One turn sends every row of this set to another row. A few are shown first. Where does it send the rows asked after them?
Vez: [  7  41   0  -2  15 -15  11   9 -12   8  32  16   7  15  -4   7  15   5
  39   5 -23   1  16  13  26  27   1  -9  21   6 -37]
vinug: [ -5  42   7  13  -9   2 -15  -9 -26   0  -4  -8 -49  -4  22 -15   2  -6
  18 -12  -4 -14   7  10  -2  11 -10 -19 -23  12   3]
feki: [ 24  18 -21 -10  16 -41   2   1 -25  17   2  17  -8   6  25   2  17   7
   4  24 -25 -15  33 -16   1 -11 -15  13 -24  16  -7]
vitig: [  8  32 -26 -17   1  -8  19  21 -28  -1 -23   3  -2 -12 -20 -26  13  13
 -10 -38  20 -19   8  28  18  27 -21   4   6  -2  -9]
viteb: [  6  22 -25   3  21 -38   0  13 -11  27  10   4 -11   4  12   0   5  12
  17  15 -13  -6  43 -25  -6  -9 -12  -8 -33  16  -8]
fisam: [ 22  20 -21  -9  -2 -16   6   1 -29  19  -6  35 -30   6  13 -22  26  21
  -5 -30   7 -33   9   1  17   2 -40  -7   1  21  -5]
rubav: [ -8  12  -7  -7  30 -13  25  -5  -6   0   7 -12  17 -17   1  -7  -1 -10
   6  13  -9 -12 -10  10  34  43   1  31   5 -19 -38]
puv: [ 20   8 -11   0  14 -13  -9   0 -20  31 -19  16 -21  -1  39 -39  17  16
 -15 -25  -9  -3  15  -3  27 -16 -35   0  -6  12 -18]
Lugov: [  8  36   9   4   5  -3 -17   0 -48  23 -26  -8 -33  -6   0  -8 -16  -6
  -6 -27   8   0  -5   5  12  22  -1 -25 -21   0  -1]
sadod: [ 16  18 -24  -4  11   3   3   8  -9   1 -26 -10 -10 -19  11 -26   4  15
 -13 -37  21  -5   4  29  28   6 -17  38  -4 -14 -15]
Reb: [ 13  25  -9  -3  16 -39  -5  -1 -13  18  -3   6   5  12  37 -10   5   7
  13   7 -39   6  38  -1 -11 -10 -11 -10 -10  16 -17]
likeg: [-11  43  -2  -7   8   1 -24  -7 -30  23  -4 -36 -32 -13  13   3  -2  -6
  11 -35  -6 -23   1  15  15  29  -3 -14  -5 -18 -23]
gusak: [ -7  15 -26 -10  23  13  13  22 -21   7 -39  -3  -7 -35 -11 -25   6  24
  -5 -25  12 -14  16  10  30  17 -15  17 -15 -10 -28]
pafi: [-18   2 -19   6  31   7  25  -4   5  13   1 -14  12 -12  -5 -13 -10  -7
  14   0   2 -20  -2  10  25  49   3  12  -8 -15 -29]
Guli: [  7  18  -5   2  30 -24  16   1 -17  11  28   0   1  12   7   9  11  -3
  28  37 -25   3  16  -7  35  16   6  24   0   9 -20]
kel: [ -4  13   7  10  26  -8  18   2  -2  11  21   9  -4   1  -3  21  -7   9
  36  22 -17  -1  23 -14  33  16  14   2   3   4 -22]
nelu: [ -9   7  -8  -2  26 -15  30 -11 -12  -5  -2 -24  13   4   8 -10 -20  -1
  10 -19   9  -7 -21  14  27  38   4  26   9  -4 -20]
lefas: [ 10   8 -23 -14  18   5  14  14 -28   6 -31  -8   5 -29  -4 -32  16   3
 -21  -9   6 -19   7  21  36  21 -11  30  -3 -21 -22]
deza: [  8  30  -2  -3  18   4 -24  -8 -20   3   1  -6 -40   8  20  18   7 -14
  18 -26 -13   6   3  -4   7  32   5 -19 -30  17 -20]
zakek: [  9   7 -21 -14  11 -21   8   6 -41  18 -28  11 -17 -17  23 -37  24  15
 -21  -3  -7 -28  16 -10  24 -10 -35  12 -12  12 -10]
Divef: [ 21  39 -26  -2   9 -38  -3   4  -8  23  21  32  -7  23  11  -3  16   5
  15  -2 -16   1  22   2  -7  11 -29 -11 -18  25 -19]
gole: [  6  -1 -26  -3   7  -6   0  -2 -33  29 -22  20 -20  -9  21 -28   8  25
  -7 -10   3 -39  23 -16  19 -16 -24 -10 -21   7 -19]
Zemi: [  9  17   5  -3  32 -17  20   2 -20   5  13 -19   8  22  18  11   1   3
  40   6 -27   3  21   4  26  16  23   5  18   8 -12]
loti: [-23  35  -5   6  -5   8 -23 -15 -34   7  -1 -16 -26  10   0   4 -14  -8
  14 -10 -11  11  -1  23  19  25   5 -16 -13  10 -39]
tobe: [ -5  22 -11 -10  18 -12  26   0 -14   8   8  -4  21   4  -8 -15   3 -10
   9 -21   3 -23 -11  19  22  56  -2 -10  21 -11 -34]

zakek moves to rubav
gole moves to pafi
Vez moves to fisam
And these:
deza moves to Lugov
sadod moves to Zemi

One turn sends every row of this set to another row. A few are shown first. Where does it send the rows asked after them?
Begi: [ 14   1  11  23   7 -16 -22  -3  -4  -8 -33  -5  34  22 -27  21  -8  -6
   7  18  15   4  -1 -10   3   4   8   7]
Situ: [ 21   9  22  -8  -3 -35  16  10  11   8 -23  -3   1  20  -7  45  13 -14
  -8  -4 -16  -5 -30  10  14   5   7  16]
Lakef: [-17  28  17 -24 -15  -5 -19  32  -3 -19 -44   6 -10 -22 -16  32 -30 -14
   2   4   4  -7 -21  10  -7  11  -2  -5]
Lidad: [-18  19 -12   3   4  -7  -2  37  -4 -21 -17   0 -23 -35 -23  27 -38   2
 -11  -4  -7  -3 -19   5   5  10 -16 -13]
viz: [  2   8   8   7 -10 -13   5   8   5 -13  44 -18 -25 -14 -10 -13   6   5
  -2   5  22  -8  -3  -5  -4 -10 -25  12]
pinos: [ 14   9   4 -14 -10 -26   5   2   3   5  -5   1  16  11 -46  47 -17 -19
  -9  23  -5  15 -18   0   9  -7  -2  13]
zami: [  1  30  10   8  -6 -10 -34  11  -2  -8  30 -10  -1   2 -12  17 -10  16
  -2  12  30   8  13  -5 -14  -3 -16  12]
gube: [  9  35  16  31   8 -15  -7  24   9 -11   1   1  11 -31   2 -17  19  -8
  -3  -7   2  20 -22 -28 -28   8 -22   9]
fumo: [  5  22  27 -11  20 -38   5  20  11  -2  -4   3 -15 -19 -20   5  -7 -41
  21  -3   3  -3 -50 -11   4 -17  -3   5]
kiru: [ 17  15  27   4   2 -28   6   1   4  -5 -16 -17  14  28 -13  29   8  -2
  -2 -20 -29   4 -38   3  -3  25  -6  15]
ven: [ 21  32  20  34  21 -26   1  23   9   2 -42   0  11 -22  -8  -6  14 -11
 -14   8 -21   8 -27 -28  -4  14   3   8]
bap: [  1  15   1  -1  -1  25  -7  30 -16   0 -34   5   1  -7 -21  19  -8  -2
  -2 -25  -9  11 -14 -20 -20  17  -8 -14]
Tegap: [ -1  16  14  43  -7  -7  -6   6  20 -17   8 -16 -26 -34  -7   1   9   5
 -25  35  -4  -7   5  13   4  18  -7  21]
Malo: [  6  22   8 -11  -8 -18 -20 -18  -2   0 -17  -6   7  21 -16  20 -10  12
 -22  -1 -23  12 -16  -5   2  12  25 -11]
kuru: [ 19   2  27 -10   0 -37  17  14  15   1 -26   4  -1  19 -13  44  18 -11
  -6   0 -10 -18 -30   6   8   3   0  16]
fetik: [ -5  12   8   3  -6  27 -15  28 -24  -9 -27  13  -9 -28 -18  -8 -16   1
 -15   9  17  -7 -12 -25  -6   5 -12 -15]
mamo: [ 20  -3  33 -17 -12 -22  -6   8  11   3 -34  -6 -11  18 -14  27  18 -28
  17  20   0 -10 -31   0  11   0  13  15]
Vus: [ -4  24  27   6   0 -21 -12  13   9 -18   2  14 -17 -38 -12 -29   7 -26
  21   5  23   1 -37 -14 -20  -2  -8  11]
Vodi: [ -7  11  11  -9  -9   9  -8  26 -21 -25 -31   6  15 -11 -17  18 -22 -28
  14  -6  17   2 -18 -12  -8  -1 -18 -20]
fod: [ -7  20  13  26 -16 -29   3   3   8 -30  29 -23 -34 -21 -12 -10  -5  -3
  -9  19   8 -11  -3  19   2   4  -7   0]
bato: [  8   1   5  23  -3   9  -5   9  15   0  23  -7 -22 -28  -3  -6  20  16
 -17  19  10  -2   0 -12   0   7 -24  28]
mesu: [  1   2 -20  20  -1   5 -15 -12  19 -12   7  12  -1 -15  -9  16   8  18
 -25  18  14   5   4 -11  11  -4  -8  -9]
sipoz: [ 19   1  44 -20 -11 -15 -11   6  12  -5 -36  -8  -6  19 -14  19  24 -23
  14  22  -4 -16 -28  -7   2   3   6  14]
bup: [ -6  38  22   6  12 -27   9  19  33 -10  -6   4 -36 -45 -23   4   3 -33
   8   7   3 -11 -13   7 -11  -6   8  14]
nupo: [ -7  15  16  21  -9 -29   0   4   9 -39  32 -23 -32 -17 -10 -10   0   1
  -5  14   2 -17  -7  11   3   3 -17  -8]
Rivof: [ -6  12   6  16 -10   1 -21   1  18  -6  14 -11 -20 -17 -34  22 -10  -3
 -12  30 -15  13  27   4 -14   6  15  10]
Povob: [ 19   8  33   8  21 -17 -19  28  -1   9 -16  13  -3 -17  -4 -11  14 -20
  17  -3  -1   7 -41 -38 -12   0  -5  14]
mag: [ -7  35  -1  16  -4  22 -13  37  -9  -7 -22 -19   1 -29 -31  10 -27   0
 -25   8  -9   9 -11  -7 -12  14 -19  -9]
nolo: [  6  43  -1  26  18 -23  16  21  33  -9 -12   5 -18 -41  -3   9  21  -6
 -18  -6 -18   7 -12 -10  -8   9  -5   1]
Bel: [ -6  21  -4   0  -3   4   8  35   2  -2 -54   9   2 -22 -37  33 -22  -2
 -17  -3  -5  -4 -15   3 -11  18  -3   6]
sinuz: [-13   9  15  -7   4   3 -11  44 -18 -11 -11   7 -19 -28 -18  21 -34 -13
   3  -1  19 -16   6  -7  -8  -7 -11  -3]
susef: [ -3  18  23  39  -7 -13 -10  12  21 -26  10 -21 -22 -29 -15   3   7   1
 -23  40  -4 -14  -2  15   0  15 -16  18]
git: [  5   3  15   9   2  -7   9   8   6 -11  40 -16 -22 -12 -15 -11  10   7
  -6   1  13 -14   3 -14  -9  -8 -28  14]
Minun: [ 18   4  31   3  -8 -12  -4 -12   2 -17 -33 -22  21  22 -22   2  13 -20
  14  11 -12   3 -42 -10   2  22  -9  11]
Viv: [ -7  13  -9   9 -19 -27  -8 -11  -4 -28  13  15 -23 -14 -41   2 -19  11
  -2  29  22   4  -8   6   6  15  -5   7]
boz: [  7   6  14  23   0   8  -3   6  18  -2  17  -2 -26 -28 -12  -4  22  20
 -27  22   2 -12  -6 -10   0  14 -24  29]
Dek: [ 20  14  22   6  -2 -28   6  -5  -2  -2 -23 -19  23  26  -6  19   6  -4
  -3 -14 -23  12 -37  -1   3  24  -2  18]
Vob: [ 14   5  13 -14  -3 -16 -41   5  -3  -1 -16  13 -20  19 -18  39  -2   3
  22  20   2  12 -24 -10  13  15   7   8]
gab: [  6  54  24   4  19 -42  10  16  20  -5 -27 -14 -15 -23 -16   9  -4 -24
  -8   2 -27   0 -34   0   5   3  13  -3]
Suge: [ 19   0  30   0 -10 -16  -9  -7  -3  -8 -37 -21  15  23 -17  -1  12 -18
  21  13  -5   5 -38 -10   1  19   2  17]

mamo moves to fod
Vob moves to Viv
And these:
kuru moves to susef
mag moves to bap
Povob moves to Vus

